The rows of Z fall into 3 groups, which share some directions, and each row is roughly a mix of its group's hidden directions.
Z, 81 rows:
[24.4 26.0 19.6 7.3 27.9 6.3 25.5 -2.1 -13.0 42.2]
[21.0 15.5 20.4 13.1 -2.0 24.7 15.5 -12.2 -44.3 29.8]
[-49.4 29.7 -16.7 -7.2 -17.4 -19.0 0.6 27.5 -6.5 2.0]
[27.0 -24.3 2.1 -18.1 46.9 -10.2 33.1 2.4 -4.0 7.3]
[-41.3 -2.2 -14.7 35.6 14.0 1.2 15.1 9.2 0.9 37.6]
[1.3 -10.5 45.2 26.5 -17.7 -3.7 27.3 22.0 18.8 -19.0]
[-5.6 22.4 16.0 -16.5 15.0 40.7 12.9 11.2 -31.7 29.7]
[10.2 19.9 -23.2 -23.0 -39.4 13.9 1.1 -7.4 -15.7 -38.9]
[6.7 38.1 2.1 5.8 22.8 -17.8 38.7 -23.5 3.2 26.4]
[-4.6 2.3 -24.3 14.5 9.4 33.0 11.2 41.2 -33.8 12.6]
[-0.4 24.0 55.2 -27.9 10.4 9.8 9.0 -13.9 -0.1 15.6]
[6.2 -10.0 -31.0 -16.6 -1.2 -20.9 -18.1 -51.5 13.9 -11.8]
[-4.6 -5.6 32.1 -3.2 -29.4 3.1 9.2 -53.3 13.0 7.9]
[9.9 -3.9 -37.1 -6.7 3.2 -11.5 -14.1 -16.0 46.8 -28.4]
[-29.2 7.2 -33.1 6.9 -34.8 3.6 6.0 1.8 -12.1 40.9]
[-27.5 27.8 -27.8 11.3 -42.2 -20.0 -13.4 -10.7 14.9 -0.3]
[6.4 35.9 13.3 14.1 -14.8 34.6 -35.4 2.7 -14.4 23.1]
[0.6 -31.2 -47.4 28.3 -11.3 -16.3 -1.7 3.8 -20.6 -16.4]
[27.0 -25.4 -15.8 -6.9 14.9 -24.9 31.9 16.1 -13.7 34.0]
[10.5 -28.3 19.4 -5.8 41.1 -22.8 -21.7 24.3 23.2 0.9]
[-16.4 -3.0 42.8 -14.9 28.7 -33.2 2.2 15.2 17.6 -18.0]
[-42.9 -15.2 3.2 -10.8 5.2 -34.7 -1.4 30.6 13.3 24.1]
[10.3 -0.7 13.3 -10.9 48.5 -9.3 10.9 26.2 35.8 13.9]
[-46.1 24.6 -7.9 33.2 2.1 9.9 31.6 -3.1 -9.2 5.1]
[20.8 34.3 -2.2 6.3 3.0 15.6 -25.8 15.8 -2.1 47.9]
[18.5 3.4 0.8 -30.3 22.7 -15.5 1.7 -30.9 32.4 -33.0]
[36.6 -39.7 12.9 -21.8 17.8 -5.0 -13.3 2.0 18.4 -26.6]
[-18.0 45.2 2.0 7.5 -13.6 14.7 -16.5 -40.5 2.1 -19.4]
[21.5 -37.7 -26.0 -11.0 -0.3 -24.8 31.5 2.8 -24.6 15.0]
[9.3 21.0 -10.3 -12.0 29.5 -0.7 -12.2 41.9 36.7 -15.2]
[13.9 28.1 10.1 -40.7 39.6 -2.9 -6.6 5.7 24.5 -11.4]
[-50.6 -11.5 -5.2 26.1 13.0 2.1 38.8 1.6 6.5 1.2]
[-50.6 18.7 -28.2 -6.7 -23.1 -11.0 9.5 22.2 -6.3 -10.1]
[-18.2 -23.7 11.7 -39.7 -18.9 -20.4 20.4 0.8 11.1 -34.8]
[-4.4 8.5 -2.7 -19.6 8.1 -46.2 -47.2 -5.7 5.2 12.7]
[-2.1 17.6 -25.4 10.5 -43.1 -2.0 -34.6 14.1 -1.9 28.2]
[2.4 13.6 1.2 9.2 -3.8 -1.6 -25.5 45.5 23.9 39.3]
[-29.6 -16.4 30.6 4.5 36.6 -28.3 9.7 16.9 21.3 7.2]
[-35.6 18.0 26.6 6.1 7.8 -2.6 -0.1 2.2 43.1 -29.3]
[-5.6 -34.7 -10.9 11.3 -38.0 -23.0 16.0 28.7 -15.7 18.7]
[4.3 20.3 -40.6 1.1 -41.0 27.0 2.2 -10.9 -21.9 -6.1]
[-8.9 -23.0 44.0 -30.9 -6.7 -26.1 22.2 -15.7 12.2 -4.8]
[35.4 31.8 -16.2 -9.2 23.4 8.5 -2.7 -24.3 -18.6 30.9]
[-20.9 8.8 -19.5 -8.3 -16.3 4.9 -35.6 -23.8 14.6 -42.8]
[10.6 -9.7 17.3 8.0 -2.8 -40.0 -5.1 6.5 41.5 -34.1]
[35.9 25.4 -11.7 4.7 -25.6 20.5 -20.6 -19.0 -21.7 26.5]
[-34.9 -25.6 3.2 11.4 -37.7 -14.5 -6.2 27.1 18.5 -19.2]
[5.5 -22.5 12.3 21.9 0.1 4.5 37.9 13.7 -44.9 -17.3]
[-15.1 -0.7 24.9 1.1 -30.8 10.8 0.9 -41.2 -19.0 34.0]
[30.4 -37.2 -8.9 -5.1 2.7 -5.5 24.2 10.8 -36.8 24.8]
[-11.4 -25.2 -39.7 -10.4 -16.8 -38.7 -1.6 16.0 23.9 -8.3]
[-12.1 13.8 -12.5 13.8 -12.5 -42.3 36.9 7.1 15.4 29.2]
[-16.7 -8.0 -22.1 -15.5 8.8 -25.4 15.9 -32.2 17.5 -41.6]
[26.8 -45.0 -33.3 -21.5 3.0 -8.7 2.0 -3.2 -26.3 -4.1]
[22.2 -10.5 -29.8 -9.4 -12.8 -1.5 9.3 -35.0 -45.5 -0.4]
[-3.2 -12.6 20.2 -9.7 -6.8 -8.2 10.3 -43.9 -46.8 11.3]
[9.1 19.6 10.3 -34.3 -0.7 -20.5 -23.2 23.7 3.1 -42.9]
[-22.0 -15.3 -10.9 -8.1 16.0 -3.5 13.9 20.2 13.6 -56.3]
[-27.6 -41.5 19.1 -5.0 7.4 -23.7 17.9 -0.2 17.8 31.6]
[9.1 -30.0 -23.0 23.9 4.1 -5.0 26.8 14.0 -35.3 -29.1]
[-17.6 39.0 -7.6 -12.4 -45.4 -4.2 -1.3 -5.2 -21.9 22.3]
[19.9 -8.2 -28.0 -16.4 24.9 -22.8 -1.0 -12.6 21.5 -43.0]
[-8.0 -16.3 -56.8 28.6 -22.1 7.8 -12.1 5.6 3.4 2.9]
[6.6 -27.5 -28.5 19.7 -22.2 0.9 17.3 -31.3 21.0 -30.1]
[5.4 -17.8 -47.4 12.1 5.6 27.2 22.1 0.4 -31.6 -11.0]
[15.9 30.7 24.7 -2.2 34.7 25.1 11.6 -33.7 -14.6 -1.8]
[5.1 -33.6 -2.7 32.8 -13.2 -35.7 10.2 12.4 -3.6 -34.2]
[59.4 -8.9 14.5 -14.2 1.7 11.5 -18.3 -19.4 -0.2 -16.2]
[-20.0 -9.0 -0.6 -26.0 9.5 -35.9 -22.7 42.3 15.0 -8.0]
[-14.9 14.1 34.5 28.3 -21.2 7.7 2.5 34.9 2.5 31.2]
[-12.1 -18.9 16.5 -26.5 19.7 -30.0 -8.1 29.2 20.9 -31.6]
[-5.9 6.1 -59.8 -4.8 -3.5 16.3 -25.5 -13.4 11.7 14.5]
[15.5 -13.9 13.4 -12.9 28.3 -37.1 12.2 -1.6 -31.7 -31.8]
[-11.8 -8.9 -14.9 36.6 -37.0 -1.1 -14.1 17.4 38.2 3.7]
[15.9 -22.1 -42.9 -13.4 -27.4 2.4 -28.2 -9.7 -26.3 -5.1]
[-18.2 -10.7 28.0 33.2 -32.1 -3.3 -0.1 19.6 -25.2 27.0]
[-28.9 5.5 -15.0 -7.9 17.9 -14.7 -7.5 39.8 11.0 -40.9]
[-44.8 2.5 -26.4 13.3 -20.9 -3.2 13.9 7.7 -6.5 38.7]
[-6.7 -18.1 35.2 11.2 38.3 -2.6 26.6 -8.5 16.2 -29.6]
[-6.3 16.4 -29.7 -30.3 4.2 13.1 -25.0 -38.2 0.5 27.2]
[-24.3 34.4 -25.1 14.6 -26.1 5.1 -4.2 4.3 -20.2 36.9]
Here is one row of each group, with its name. Which group are the others in?
[-15.3 59.8 10.7 22.6 17.2 -1.5 -7.9 12.0 -12.5 -5.3] -> (80)
[-5.4 -4.0 -32.1 23.1 -18.7 -9.5 -25.9 20.0 44.7 -3.6] -> (92)
[-7.1 -40.3 -3.3 3.2 -34.0 6.8 -27.7 37.3 -6.1 -5.8] -> (57)

[-0.3 27.0 24.1 -28.2 -38.2 -20.4 -6.5 -12.3 -14.0 27.5] -> (80)
[-3.7 -34.7 -8.5 44.2 -33.7 -2.7 21.2 2.6 -8.4 -14.5] -> (92)
[-16.3 -20.9 16.6 -16.2 30.1 -29.3 -5.5 30.3 23.0 -25.5] -> (80)
[-44.3 12.9 14.6 27.3 35.2 -12.5 17.2 16.2 8.7 -1.1] -> (80)
[-39.4 -26.6 -6.7 -7.4 12.0 -29.7 -1.5 33.0 17.8 18.4] -> (80)
[10.1 -31.8 -34.4 25.2 -9.2 8.1 28.2 -7.4 -2.6 -34.4] -> (92)
[-3.5 -8.0 -6.0 -17.5 -10.9 -7.4 -7.5 -64.5 -14.1 10.7] -> (92)
[17.4 26.0 1.7 15.8 -18.4 13.3 -8.5 -22.2 -19.6 49.3] -> (80)
[10.7 -33.2 1.9 -25.6 29.0 19.5 -16.7 -6.9 0.7 -41.3] -> (57)
